Each path below is one point turned by a fixed rotation once a step. After each direction that follows a path, write how fast that rotation turns it, in degrees each step (0 if it stays still).
Each turn is a multiple of 5 degrees from 10 to 175, or 0.
Each row of a path follows its step; steps can be skipped.
Path 1:
step 0: [-25   5   0  -9  -2  29  -5  49 -24 -11  -8 -23  15   2 -26  -2   4  -1
  40 -67  23 -24 -46 -32 -22   2  -2  -5  34 -49 -45 -13  -2 -14 -12 -10
  -2  -7  -5  11  37 -25 -19  -7  50 -19 -22   9   3]
step 1: [ 20   9  38  30 -19  -2 -23  22 -22  15   7  27  -4 -19 -30   5   8   9
 -34  36  -2 -33   4 -32 -38  -8  11  -8  21 -21   3 -11 -37  -2  11   2
  14 -24 -29  11  13  67  21  25   8  68  -7  12 -37]
step 2: [ -7  -7 -13 -23  13  -3 -25  25 -11  -6 -21  -6  21 -35  52  20 -19  14
   8  20 -37 -42  31 -14 -14  31  14  -3  25 -32   5   9 -10 -17   2 -76
   2   1  -6 -24 -30   6 -32 -36 -15  -4  -5  -3  51]
step 3: [-21  27  19  -7  11  -6   8  -8 -55   7 -19  -6  10  21 -24 -14 -31  49
 -15   2   2 -23  -8 -33   5  21  -7 -25   1  26  24  41   1  41  14  -4
  13  -3 -16  -4  50  11  53  17 -32 -59  -5   2  12]
step 4: [ 34   1 -42 -21 -18 -27  35 -30 -31  27 -12  -7  17  -1  22  16  -2  16
  -8   1  10  15  -9  -9  35  26  39  29 -24 -22  34 -14  35   3 -19   3
  19  29 -60  -4   8  37 -47  14  17  21  26   1  -8]
step 5: [-42  11 -13   5   1 -25   0 -18  21 -28 -28  29  20   7 -13 -56 -18  12
  11 -63 -16   0 -31  18  -1  49   0  16   0  -6  19 -13 -27  -8  31  21
 -34 -24  -3  23  -7  -5 -26  -5 -44  12  20  43  21]
step 6: [-10  36  22 -16 -16  12  54 -35  24 -35   3 -36 -12 -28  11   0  33   8
 -20  24  14  -3 -10  -5  46  -3 -13 -27  41  -6  19 -26  10 -13  -8   3
 -11 -36 -31  12  10 -14  55 -11   6  45  35 -24   9]
step 7: [ 73  -3  -2  12 -10 -47  12  19   7 -29 -18   0 -45   9 -24   0  -4 -56
  21 -17   2  -5  -1 -16  39  -3  10  10 -12 -39   8  33 -23  22   9 -15
 -38 -24  27 -19 -16  15  -4 -37  16 -13  22  -2  35]
step 8: [-16   5   1 -20  19 -35   1 -29 -19 -64 -13  -8  23  20   3  -7  48  10
 -59  -3  53 -13 -28 -23 -46 -21   4   9  -7   7 -39  27 -27  -3   0 -14
   8 -16  15   4  14 -34  -6   4  42  -3 -14   8   0]
step 9: [ 26  29  21 -21 -14  37  30  57 -15 -26  -8  40  12 -28 -32  35  12   1
  33  10  24  -4 -19  -8   5   9  12  -4 -49 -29 -11 -24   5  -3  34 -29
  29 -21  10 -21   1  -1 -21  52  -9  29 -10 -30 -20]
step 10: [ 11   8  14 -13  -3  11 -18 -18   9  -5  33  24   8  -8  31  14  -5   7
 -16 -45 -21  16  36 -13 -59   5  23 -39   8  -8  56  38 -37 -15  51 -44
 -10  23  21  21 -20  25   5  13  22   3  22  14  -1]
Directions:
[  0  13  -4   5   1  13   2  -2 -15   7 -10   5   1 -13 -14   4   4   3
  -7  -8  -4   4  -7   3  12 -10  -8  -8   6   8   1  -7  10   4   6  -6
  -1  -1   7  -9   7   0   2  -6   8   1   2  -4  -8]	125
[  2   0   2   4  -1 -10  -9 -11   0   0   4  -4   4   0  -4   8   0  -4
  -5  -1 -11  -3   4  16 -11  -5  -3  13  -3   9  -3   0  -2  11   5  -5
   2  -7  -4  -9   3   5 -16  -6   7   9  10  12   8]	120
[ 10   2  10  -4   1  -1  12  -9   6 -20  -7   3  -7   0   3   1  -1   1
  -3  -2  -1  12  -2   6   3 -10  -2   4 -16   1   2   4  -4 -15   8  -2
   5   2  16   3   4  -5  -1   6   2  -1  12  -5   3]	25
[-17   5  -5   0  -4   5  -2  -4   0  -8   5 -11  -2   1  -5  -5 -10 -12
 -10  -7  -4 -10  -9  -5 -10   8 -11   2  -2  -8   4   2  -3   4   1   4
  -2  19  14  -6  -3   5   5   4   4  -4   5   1   3]	145
[ -2  14   9  -4  18   4  -7   4  10   1   4  -3  -3  -6   6  -3   2  -7
   5   6  -1  -5  -3   9   1   5   3  -4   0  10   9 -11  -5   2  12 -12
   2   3  -1  10 -11   8  12  -8  -4   6   3  -6   7]	90
Path 2:
step 0: [ -4 -47 -32  -6  48 -14 -11 -15  16   7   8  -2   3 -54 -16  24  -9  -8
  -4  30 -24   7  -3 -41   0  23  19  -9  36 -12   7 -43  -9 -36   2  -1
   0  31  -2 -10 -19  -7 -26  33   1 -26 -32   9  48]
step 1: [  2 -49  -5 -13 -22  60  19  -2  -3  -6   6  34 -37 -41  13   7  -6   1
 -63  -7 -22 -11 -41 -14   8 -12  10  15  20  21  -7  -4 -32   9 -21   3
  29  -3 -25  21  13   4  10  49  -1 -34 -20  -4   6]
step 2: [ -4 -15  51 -29 -56  47   7  26  16  -8  56  26  -2  23 -32 -21  -3  20
   5  11 -24  -5   0  -8 -12  36  18  28 -19  19   1 -21 -11 -24  13   8
  32  15 -15  24  -8 -19 -34   3  16  -6   2  35   9]
step 3: [-47  17 -14  -6 -30   7   2   1  -5 -17  17   0  22  22  21 -28  -5 -11
  -5  22 -20   1  45   3  37  27   2 -26  13  -8   4 -31 -19 -16 -37  -2
  18  -8  -9  30  54  29 -30  24  12  36  21  31  45]
step 4: [-29  12 -11 -19  20   1  -5  10 -27  17  22  -1  -2 -17  12  18  -3 -16
   5  55 -58 -25 -23   2  48  16 -13 -54  11  22   9  -7 -13   9  -5 -26
  19  21 -12  -4 -31 -33 -17   9  -7  31  47 -21   7]
step 5: [-52  -8  22  14  28  18   0 -16 -29  15  22  -7 -32 -42   7  12  24   7
 -13 -15  28   7  18 -56  25 -12   9 -11  25  16  11 -11  24 -16   5 -39
  21  16 -30   4 -18 -19 -37  37 -30 -14  19  22 -32]
step 6: [ 29 -16  -2 -32 -19   1 -34  17 -32 -30   7  23 -46 -59 -29 -34 -21 -14
 -27 -20   3   8 -17 -40 -27   1  25 -22  -2   2  13 -18  52 -21 -24 -12
  26   9  -3  28  26 -24  -7   0   9  19  17  11   0]
step 7: [ -8 -27  12 -17 -39  34  32  10  -1 -37  41  26  10   6   6  44   8   0
  -2  22  -7 -12  -2  -5  -4 -15  18   9   3 -44  24 -20  35 -10 -66 -33
  17  23  15   4  25  -2  28 -40  -3   5  27  27   7]
step 8: [-20  13  16  15  13  21  16 -10   8  -8  24  64 -23  27 -34   8 -18   5
  22  13  -9 -17   9  31   8  25   1 -42  59  -7  -1 -37  19  15 -12 -21
  26 -37  31  33 -20  15  -8 -11 -26  29  -2  10   9]
step 9: [ 12  33 -38  -7  -9 -15  31 -63 -12  20   9 -10   7   6 -15  31  14   6
  15  21  -3 -21  -8 -38  22  24  47 -57  28   5  16 -30  17 -29  11   7
   7  -1   9  35  -7 -24   1  30 -27 -16  -8  -2  20]
step 10: [-11 -12  -4  18   1  15  -1 -20 -27  34 -17  20 -28 -43 -11 -14  21  46
 -25 -11 -35  -7 -13 -21  29  43  28   7 -15   0  25   4   8  -7  -8 -26
  39  36   6  14  20  12  44  25 -45  -8  -6 -39   4]
Directions:
[  5  14  -5   3   4  -2 -11  -4   0  -1  -1   0  -3   0  10  -3  10   6
  -9  -1 -10  -1   2   4   7   2 -10   4   0   8  -6   9   9  -4  -6  -5
   6  -1 -12  -1   1  -2 -18 -14  10  -8  12   8  -3]	40
[  9  -3  11  -8   5   8  -6  -4   3 -18  10   0  -9   0   5   9  -2   3
 -10  -3  -1  -2  -8  -1  -9 -10   9   8   1  -9  -2 -10  -5   4   0  -2
   3  -6   9  -6   5   7  -9  -4  15   0  -9   0  -2]	65
[ -6   7 -11  -3   7   8   4   6   4   4 -10  -6  -9   0   1   7   6  -3
  -2   7  -7  -3  -6  -3  -5 -13  -3   0  20   5  -4  -9   6  -4  22   3
   5  -5   2  -4   3  -2  -2   6  -8  -8   2  -5  -1]	85
[ -2   7  -2  -4  -8   6  -2  -1  -1  -4   3 -11   3  -1  -4  12  -2  -1
  17   9  -9 -10   4 -17   1   3  -3  10  -9   6  -1   4   0  -8  -2  -7
   7   3   2 -10  -9   1  10  -6   2  -3 -13   7 -11]	145
[ -2  11  -2  -2   4 -10   7 -12  -5   2   3   1  -2   8   0 -10   3   4
   2  -3 -14 -10   6  -2   1   4  -2  -2   7 -16   7  -3 -17   0   0   4
  -4  -2  13  -7  -1  -5  -2   8   3   3  10   2 -16]	70
[  3   2   7  -3 -14  11   4  11   1  11   3  -1 -10 -12   8  -9   7  -2
   5  -8  -1  -5   4   7 -16   7   3   1   2   1  14   7   1  -7   0   1
  -4  -4   1 -11  16  -3   3  -5   3  -3   0   6   3]	80
